In the data rows, the value 128 means zero.
Here are some points:
107:082:121:141:155:130:122:113:108:183:113:090
170:122:117:143:095:126:187:144:157:068:152:119
086:142:156:152:145:160:088:172:126:101:118:151
098:197:130:144:089:088:100:180:115:108:096:055
084:113:057:089:142:157:138:091:149:187:122:192
159:103:198:176:189:211:117:084:139:021:198:125
163:119:164:092:105:107:068:166:141:107:120:090
078:193:155:127:098:099:074:086:121:125:158:126
154:118:096:090:149:164:141:064:173:210:113:098
091:131:136:127:135:152:139:101:156:150:163:124
214:149:125:089:144:194:112:086:189:128:121:111
138:154:142:116:140:152:141:111:163:139:158:169
093:182:114:105:081:092:113:172:110:131:102:131
140:165:088:112:089:119:115:143:159:108:130:129
090:087:160:096:111:121:099:152:136:149:117:168
151:116:098:074:092:117:136:048:170:123:159:134
155:097:177:133:133:116:050:148:141:133:111:069
093:118:171:128:134:159:154:119:111:106:144:029
079:115:086:255:220:154:121:021:000:113:142:106
143:218:148:096:109:116:129:170:144:153:108:123
121:104:126:111:138:164:115:099:151:146:129:128
Here are 14 more points, each followed by its number:
044:074:122:211:147:067:118:127:025:087:136:160 0
167:190:143:124:168:208:114:140:181:115:114:096 1
102:120:131:112:082:090:118:164:121:152:082:132 2
122:089:132:204:155:108:177:133:071:025:165:150 3
142:105:091:099:110:125:147:150:164:143:114:116 4
092:201:226:086:198:222:145:103:169:163:151:020 5
136:127:109:186:246:150:255:057:114:133:255:212 6
151:101:151:207:193:166:152:091:101:087:166:104 7
175:063:112:215:191:128:255:065:053:115:176:202 8
182:162:125:087:129:170:126:075:172:159:128:078 9
070:112:034:102:085:111:115:119:139:154:076:184 10
177:033:157:075:092:103:090:116:128:178:076:137 11
160:209:110:099:094:109:133:135:127:135:114:105 12
079:112:159:115:111:125:124:127:157:156:142:150 13
Which of these numbered points is nearest to each point below, looking only along the 4 directions in which the first points spread most? Its number follows each.
145:146:167:114:145:167:101:104:167:107:148:112 > 1
148:161:157:142:144:143:080:136:162:114:129:104 > 1
136:112:106:090:075:066:101:118:115:157:081:071 > 2
033:113:091:192:163:151:088:047:080:158:120:071 > 0
141:177:207:125:105:101:111:223:127:089:156:164 > 12
104:111:128:095:068:071:096:141:104:118:090:140 > 2
112:140:133:138:095:103:163:194:140:110:130:155 > 12
